In the rows, zero is written as 128.
Each path is a new rotation, seen through one point. The rows after it are directions, each followed by how far the rotation turns it, in deg/step (0 if it stays put).
Each turn is a multiple of 5 degrees from 10 to 175, or 0.
Each row of a path follows its step; steps can be skipped.
Path 1:
step 2: [127 123 125 121 137 131 125 119 132 129 129 124 131 127 132 130 122 131
 129 120 138 123 118 127 130 124 125 126 129 135 131 120 129 137 138 119
 125 130 131 131 125 127 136 129 130 122 122 120 133 126]
step 4: [128 136 136 139 129 129 117 128 134 128 122 121 124 133 138 135 125 118
 129 133 134 133 122 119 132 128 122 130 134 128 134 129 122 131 123 127
 132 126 128 128 130 129 133 129 125 124 120 124 128 135]
step 6: [131 131 131 127 127 128 134 132 121 116 124 129 126 124 129 134 117 124
 117 134 127 121 135 120 131 134 120 134 122 127 123 129 126 130 125 130
 135 130 127 137 126 132 128 131 128 125 131 137 130 138]
step 8: [127 130 128 124 125 137 128 130 123 119 137 130 127 124 133 123 122 137
 125 119 128 126 131 135 138 125 128 132 132 134 125 132 142 133 130 120
 132 128 125 135 133 134 134 128 123 127 132 123 133 124]
step 14: [122 127 128 123 128 137 127 125 124 128 127 126 125 127 132 127 121 132
 122 132 128 129 124 127 128 136 118 123 124 133 125 124 127 151 125 128
 134 133 126 133 131 133 129 131 128 126 118 121 135 125]
step 16: [125 135 129 129 126 131 132 131 131 121 122 121 122 128 129 144 124 124
 128 123 135 135 125 129 132 122 122 130 133 126 124 133 124 133 135 120
 129 129 120 134 135 131 138 129 132 123 131 123 121 129]
step 17: [133 131 135 121 123 129 131 130 124 128 126 126 132 122 123 124 120 125
 124 124 136 133 125 121 124 130 120 136 119 125 132 123 124 132 123 129
 135 124 141 127 123 129 138 123 130 121 127 128 126 124]
step 20: [132 117 129 123 126 130 126 120 127 119 126 136 136 128 128 123 131 131
 124 126 131 124 128 121 135 129 124 126 128 135 126 127 136 129 123 125
 137 127 129 129 122 142 135 121 120 126 123 125 138 129]
Speeds:
[129 128 126 127 127 129 127 129 127 129 129 128 131 129 128 129 128 131
 128 128 129 129 130 129 126 126 128 127 128 128 128 127 129 124 127 126
 128 127 131 127 128 130 128 127 131 127 124 129 131 127] -> 145
[130 128 129 131 129 127 125 127 131 125 129 129 128 130 127 129 129 127
 129 129 129 125 127 127 126 128 127 129 128 124 128 127 129 127 128 129
 130 131 128 126 128 127 127 128 125 127 126 128 128 126] -> 130
Path 2:
step 0: [129 130 129 115 125 138 130 127 130 138 126 131 142 120 117 122 130 127
 135 127 140 126 127 143 133 127 127 132 130 126 113 122 130 127 124 122
 126 128 134 136 128 129 135 131 126 131 125 138 128 120]
step 4: [120 143 135 124 137 141 131 128 122 125 129 127 131 122 142 124 123 120
 129 124 135 124 132 124 124 125 117 132 132 133 130 125 134 132 131 125
 124 134 130 132 114 135 129 123 117 133 123 130 126 127]
step 6: [125 131 132 122 142 129 139 121 125 129 131 132 131 118 118 126 124 132
 136 129 123 128 127 131 124 127 124 137 133 128 114 127 139 125 134 140
 125 127 135 127 118 119 124 124 136 130 121 134 131 123]
step 7: [130 126 129 113 129 134 137 133 138 130 131 113 129 119 117 125 129 127
 124 136 129 122 130 128 122 129 119 134 133 126 116 116 128 126 129 127
 123 130 129 123 124 122 138 129 123 129 118 129 133 121]
step 10: [117 137 130 125 129 134 126 138 130 127 131 119 136 121 131 128 119 133
 127 122 127 118 118 137 125 123 129 123 125 132 117 128 131 133 128 129
 137 130 122 127 116 133 136 136 130 132 132 136 119 123]
step 12: [118 128 138 119 128 129 131 124 132 121 136 128 142 130 121 125 131 125
 126 121 131 106 130 135 130 130 131 138 132 128 119 131 135 128 118 127
 127 120 137 127 127 131 121 125 127 124 127 129 130 124]
step 15: [120 131 130 121 124 136 127 128 124 131 124 127 124 129 127 116 135 123
 127 127 128 124 125 131 125 123 120 143 123 138 118 136 115 135 128 135
 123 133 122 131 111 129 119 129 131 132 125 127 124 123]
step 18: [130 130 123 115 126 129 129 116 119 132 130 131 143 112 128 124 126 124
 134 126 134 127 124 138 128 122 125 142 128 130 117 124 133 125 128 119
 122 126 128 132 131 125 132 129 127 125 124 137 126 122]
Speeds:
[128 126 128 124 130 126 131 125 128 128 128 127 128 129 127 130 130 129
 130 131 128 128 128 127 130 129 129 126 127 126 125 128 129 128 127 129
 127 127 129 128 129 131 127 125 127 131 129 130 130 128] -> 55
[126 129 129 128 129 128 131 129 128 126 129 130 127 131 130 127 129 127
 125 127 129 126 129 127 130 130 130 131 130 126 129 130 130 126 130 128
 130 130 127 130 129 128 128 128 127 128 129 129 127 130] -> 40
[127 127 128 126 127 131 126 129 127 129 128 129 129 128 130 128 132 125
 127 129 127 125 130 127 128 127 128 130 127 128 132 127 127 128 127 127
 125 128 129 129 130 129 126 128 128 131 126 127 127 126] -> 100
[130 126 128 130 131 127 125 127 127 126 129 129 130 128 128 125 126 128
 127 130 129 129 128 128 127 127 126 128 129 129 128 127 130 125 128 128
 125 131 126 130 128 129 128 126 126 128 128 129 128 126] -> 155
Path 3:
step 2: [132 125 136 124 130 122 124 135 118 123 125 135 129 131 120 131 123 128
 139 130 132 136 125 137 119 127 131 127 130 126 131 133 118 126 129 135
 132 127 140 131 129 130 131 129 126 135 138 127 129 127]
step 3: [120 125 126 137 121 123 130 132 117 129 129 141 129 134 117 134 131 136
 136 128 132 133 121 135 123 128 128 130 130 134 132 134 124 127 120 133
 127 129 131 128 128 130 134 126 124 132 134 123 129 135]
step 7: [117 127 122 128 124 120 125 131 119 126 129 132 134 126 116 125 125 126
 138 127 119 133 126 131 126 130 127 129 132 122 130 126 120 133 129 127
 117 126 136 132 128 119 131 130 124 121 137 129 123 134]
step 8: [122 126 122 135 132 128 127 132 125 127 122 135 136 120 117 123 131 134
 132 132 131 136 124 128 134 132 123 128 130 130 122 126 115 124 128 131
 124 130 142 136 131 122 132 126 123 120 127 129 131 133]
step 10: [128 130 127 127 132 123 115 131 131 129 128 135 133 127 113 136 126 119
 140 124 135 134 122 128 124 132 130 127 135 124 120 120 129 125 133 132
 133 121 130 126 126 120 125 129 128 130 129 123 131 133]
step 12: [128 130 127 133 126 125 130 131 119 134 124 127 126 130 119 130 130 121
 131 129 123 127 120 128 121 133 123 126 118 123 124 121 122 116 126 137
 123 133 134 134 132 123 132 124 122 128 129 117 124 139]
step 13: [125 128 136 136 135 130 130 130 117 128 130 125 130 131 120 136 123 124
 131 130 128 130 126 122 124 133 121 137 130 121 124 132 126 117 134 136
 127 135 141 130 127 120 131 125 130 126 129 121 126 130]
step 21: [133 122 130 131 129 119 132 132 126 124 128 130 134 126 117 137 128 135
 135 124 127 134 118 126 131 130 132 135 122 129 116 131 132 124 125 140
 130 131 135 131 133 124 127 132 120 132 124 129 133 133]
Speeds:
[128 124 129 129 129 126 128 130 130 128 129 128 129 129 130 130 128 130
 129 131 124 128 129 129 127 128 128 129 127 127 127 128 127 129 129 127
 127 128 130 132 126 128 127 129 132 127 126 129 126 130] -> 55
Path 4:
step 3: [129 141 115 126 125 133 131 123 127 133 128 134 120 127 128 130 132 124
 134 133 121 125 128 127 125 120 125 124 130 118 125 125 129 132 131 132
 116 129 124 128 137 121 117 126 129 131 122 124 125 136]
step 4: [127 130 131 119 128 121 122 130 130 121 129 143 124 128 135 130 130 124
 127 134 129 123 138 129 130 126 123 121 132 130 125 123 125 128 119 132
 120 134 137 130 126 119 124 142 134 132 129 124 132 125]
step 8: [121 131 126 128 127 135 126 123 122 125 130 128 115 130 119 133 138 132
 125 129 133 124 128 124 125 124 123 128 128 127 131 120 136 127 122 136
 118 133 117 130 131 114 131 131 135 132 126 126 135 126]
step 9: [123 125 128 125 123 132 130 119 131 123 136 142 121 132 133 133 128 132
 122 137 121 123 126 128 128 126 128 129 125 127 136 124 131 131 129 128
 127 142 133 134 125 130 128 136 132 122 122 134 120 126]
step 12: [121 129 122 117 130 131 127 122 120 120 122 128 127 130 132 132 128 124
 137 133 133 128 140 140 129 129 126 130 123 133 123 120 129 122 122 129
 121 134 132 124 129 120 123 129 126 123 129 133 137 122]
step 14: [130 125 123 130 130 136 127 117 126 134 128 139 133 131 123 130 124 124
 125 125 129 131 120 131 134 133 126 131 126 124 140 126 138 134 126 123
 132 139 116 122 125 133 126 135 131 129 125 125 122 125]
step 16: [123 133 123 114 119 127 121 130 121 132 131 135 125 134 123 134 130 131
 130 131 123 126 128 132 127 124 122 125 121 129 125 129 127 129 125 134
 121 127 127 123 134 114 136 129 126 135 136 121 128 134]
step 17: [127 122 132 116 122 129 127 120 122 128 130 129 123 136 131 125 127 124
 129 134 133 127 140 131 127 130 125 134 127 133 136 121 129 143 123 128
 122 134 139 136 127 128 131 131 133 130 132 132 122 126]
Speeds:
[129 130 126 128 129 126 128 128 126 127 129 130 131 128 131 130 128 129
 130 126 130 127 126 128 127 130 126 130 128 128 129 131 129 127 128 127
 127 130 126 127 127 127 130 128 129 130 130 128 133 126] -> 175
[127 126 128 128 128 126 127 129 129 127 128 126 129 129 128 127 128 129
 126 128 127 130 127 128 127 127 127 126 127 129 131 129 129 129 127 129
 124 127 123 129 131 129 129 126 127 130 129 126 128 128] -> 130
[128 130 126 129 128 128 127 130 127 129 126 126 129 127 127 130 127 127
 129 130 128 127 124 130 127 124 127 130 128 128 127 128 127 127 126 129
 127 127 129 128 129 128 126 126 131 128 131 128 127 127] -> 85
[126 128 126 129 129 131 131 129 130 130 126 130 129 128 131 128 129 126
 126 129 130 128 129 129 127 129 128 130 128 127 125 127 127 127 128 127
 127 126 126 129 128 127 130 127 125 129 130 126 128 131] -> 85
Path 5:
step 0: [124 125 126 120 134 130 131 131 132 130 129 134 128 136 139 132 132 128
 122 125 138 120 133 119 134 132 136 127 136 132 142 128 116 127 123 124
 140 125 120 134 127 130 131 129 129 131 119 131 123 123]
step 3: [120 133 143 133 126 137 119 131 129 131 129 135 131 133 122 126 137 136
 134 134 130 133 135 133 126 123 131 118 126 128 133 118 133 136 119 127
 124 126 123 122 133 126 128 126 138 136 127 119 125 126]
step 4: [136 121 123 124 134 124 130 122 124 137 124 124 113 130 133 135 133 131
 127 122 124 120 132 128 122 121 127 123 131 136 120 129 123 132 132 118
 133 118 119 126 133 132 139 129 123 127 124 130 119 131]
step 9: [128 128 120 129 131 144 136 134 127 125 122 134 133 122 132 124 122 125
 121 127 121 120 128 119 128 139 131 130 132 123 125 133 127 117 132 128
 120 129 137 136 129 132 139 127 128 131 129 135 130 138]
step 12: [129 122 131 130 118 139 125 131 131 119 132 116 131 128 127 133 132 123
 126 146 122 138 132 138 128 129 129 135 130 130 130 133 126 125 126 127
 131 126 124 125 114 132 133 134 129 127 126 135 123 122]
step 13: [136 138 127 133 132 123 140 131 135 122 124 138 130 140 129 121 126 124
 118 129 132 131 133 122 131 120 125 130 133 133 119 124 122 124 136 124
 123 127 126 124 135 130 135 125 126 123 128 135 141 130]
step 15: [127 127 128 134 128 121 132 127 130 119 119 137 131 134 122 135 122 132
 130 125 138 128 130 136 127 124 119 136 131 130 119 128 123 144 123 127
 143 128 128 122 129 126 125 134 123 120 127 125 128 122]
step 20: [124 128 127 128 137 125 123 123 132 136 129 130 122 127 128 134 132 131
 135 122 129 139 130 125 125 122 133 118 143 127 121 130 125 119 128 120
 127 116 139 135 136 130 132 136 123 124 127 138 126 128]
Speeds:
[126 125 128 129 132 127 127 129 128 127 129 126 128 128 126 127 128 129
 127 131 127 130 126 129 130 128 128 131 129 127 127 128 124 127 130 128
 129 126 128 129 130 129 129 128 126 129 128 127 127 131] -> 95
[129 128 130 129 128 128 130 130 128 130 126 126 129 128 127 125 128 128
 125 125 128 129 126 128 130 129 126 125 129 128 126 130 128 128 128 127
 127 128 126 131 125 129 125 128 127 130 129 127 129 128] -> 90
Path 6:
step 1: [125 129 136 135 127 127 129 121 124 123 122 128 133 129 127 131 131 132
 127 130 132 128 134 139 127 130 122 131 135 132 133 124 124 129 119 122
 124 137 127 127 125 116 135 128 121 130 129 118 125 118]
step 2: [143 131 141 130 128 135 124 119 124 123 125 130 121 126 129 126 117 128
 126 132 128 135 120 123 124 129 124 126 127 136 125 119 129 129 130 130
 121 134 128 126 136 133 132 130 128 127 124 127 124 124]
step 3: [132 133 127 136 135 131 126 127 127 127 129 126 122 129 112 116 131 125
 128 130 127 129 121 135 135 135 125 122 133 128 135 117 124 125 130 129
 130 128 131 122 120 125 133 129 125 130 132 136 133 129]
step 5: [133 122 129 127 132 142 131 124 127 134 127 130 125 135 126 121 127 124
 128 137 136 134 130 126 128 126 127 130 135 129 123 133 132 128 131 136
 123 130 132 131 120 124 130 132 129 113 129 126 127 138]
step 7: [121 130 136 129 139 129 120 124 135 125 125 128 123 124 126 125 136 129
 124 123 127 130 130 132 123 115 127 133 131 130 126 125 137 130 128 130
 124 137 118 140 130 127 133 128 128 127 124 120 130 129]
step 11: [131 127 131 129 133 126 125 117 134 123 126 129 129 132 121 130 121 131
 129 131 131 135 127 129 127 135 125 122 132 131 127 127 129 115 127 134
 116 124 144 126 127 129 124 122 127 120 132 124 133 120]
step 14: [131 135 135 131 128 132 127 119 123 130 123 138 125 128 125 120 132 125
 124 125 123 129 125 140 130 122 124 126 136 135 128 131 129 120 127 127
 130 137 135 129 122 119 128 130 121 129 137 126 131 138]
step 19: [129 120 127 126 140 137 125 119 128 123 128 127 126 120 120 126 131 127
 137 135 123 135 133 138 125 133 128 123 135 124 129 122 127 136 131 125
 136 131 138 127 134 123 130 128 126 125 125 126 129 124]
Speeds:
[129 129 129 128 126 127 124 128 126 128 126 128 127 129 128 129 127 127
 127 127 129 128 127 127 128 126 127 129 130 129 130 129 127 129 130 125
 128 131 126 127 130 126 128 130 128 133 128 128 131 128] -> 55
[130 129 132 128 127 128 129 126 128 130 124 129 128 127 129 128 129 128
 129 126 129 128 130 129 127 133 126 130 129 128 125 129 130 128 129 129
 131 129 131 129 129 128 129 130 128 129 128 129 127 128] -> 85
[128 128 128 128 129 128 129 126 127 129 127 127 125 131 129 128 132 128
 130 126 126 128 128 128 129 125 128 130 128 128 128 132 128 129 127 128
 128 127 129 129 126 131 128 127 128 128 129 127 129 132] -> 45
[126 126 129 127 130 129 125 129 130 131 128 129 130 124 128 128 130 127
 128 130 130 128 127 128 126 125 126 130 129 127 127 130 129 127 130 127
 130 126 126 128 127 127 127 127 129 128 128 130 128 130] -> 35
[129 129 128 128 130 130 127 129 126 127 127 127 130 126 128 130 128 131
 132 130 128 126 130 127 129 128 130 129 129 130 130 131 125 128 128 127
 129 129 127 124 128 130 127 127 129 128 129 130 126 125] -> 160
[125 130 127 127 129 127 125 127 128 132 128 129 127 127 129 128 128 126
 127 126 130 130 128 128 132 129 128 127 126 129 129 128 127 128 127 129
 127 127 129 126 125 129 129 129 126 130 129 131 126 127] -> 125
Path 7:
step 1: [130 123 134 135 127 118 132 141 128 123 139 132 123 123 126 121 125 135
 129 125 129 138 133 120 132 122 121 130 133 129 135 126 131 118 122 127
 124 127 125 128 122 127 134 123 128 129 131 127 123 130]
step 4: [130 131 122 134 125 135 127 120 125 118 129 129 118 124 128 128 120 124
 130 129 127 131 133 123 138 120 122 130 135 124 127 120 129 129 128 119
 132 133 133 129 128 126 135 126 138 126 124 127 139 136]
step 5: [125 117 117 136 128 127 125 132 133 130 128 121 127 129 130 129 130 135
 125 131 123 132 128 128 136 136 120 131 128 126 132 132 131 122 131 123
 130 130 125 126 132 137 138 117 128 129 127 137 129 122]
step 6: [133 133 133 132 121 134 127 133 128 123 142 126 127 131 123 134 123 132
 130 126 123 129 125 127 134 124 129 128 139 120 131 118 127 123 134 127
 127 125 119 131 138 135 133 132 123 129 128 126 134 134]
step 8: [132 125 127 135 117 130 125 134 134 118 141 134 128 132 128 125 127 132
 130 126 127 134 133 128 125 123 128 131 130 128 129 140 139 123 131 129
 131 131 124 126 123 125 133 123 126 129 133 125 133 140]
step 14: [130 123 121 131 127 131 129 127 133 128 125 138 130 128 137 131 122 136
 123 127 126 129 121 130 130 127 123 131 129 132 135 130 125 123 131 130
 137 132 120 132 130 136 140 126 126 137 121 128 140 128]
step 15: [139 130 131 137 126 130 137 134 130 124 136 128 125 133 121 126 126 129
 125 124 126 132 139 125 132 130 130 129 135 119 133 134 135 123 129 124
 135 126 126 135 134 126 131 122 126 118 122 126 132 133]
step 21: [132 120 123 129 129 124 133 130 134 125 123 134 131 126 133 122 126 127
 128 126 132 118 131 128 138 137 120 124 132 128 129 130 130 121 139 122
 135 128 129 123 132 132 137 125 130 126 121 133 139 125]
Speeds:
[128 126 130 131 128 128 127 126 131 128 127 126 124 127 127 127 130 126
 127 127 127 126 128 127 128 128 128 130 126 128 128 125 128 129 128 127
 128 128 130 125 129 129 130 130 128 130 126 129 128 129] -> 45
[130 127 128 127 129 129 128 129 129 129 126 129 128 132 129 125 129 130
 126 130 130 129 127 128 127 130 125 127 124 129 129 129 128 126 128 129
 125 128 131 129 128 132 129 129 128 127 129 129 130 127] -> 155
[129 127 125 126 126 128 129 128 126 129 126 127 129 127 129 127 130 128
 128 127 126 125 125 129 129 130 127 130 128 129 127 128 124 127 127 128
 130 127 127 127 125 128 128 128 131 128 126 128 130 127] -> 155
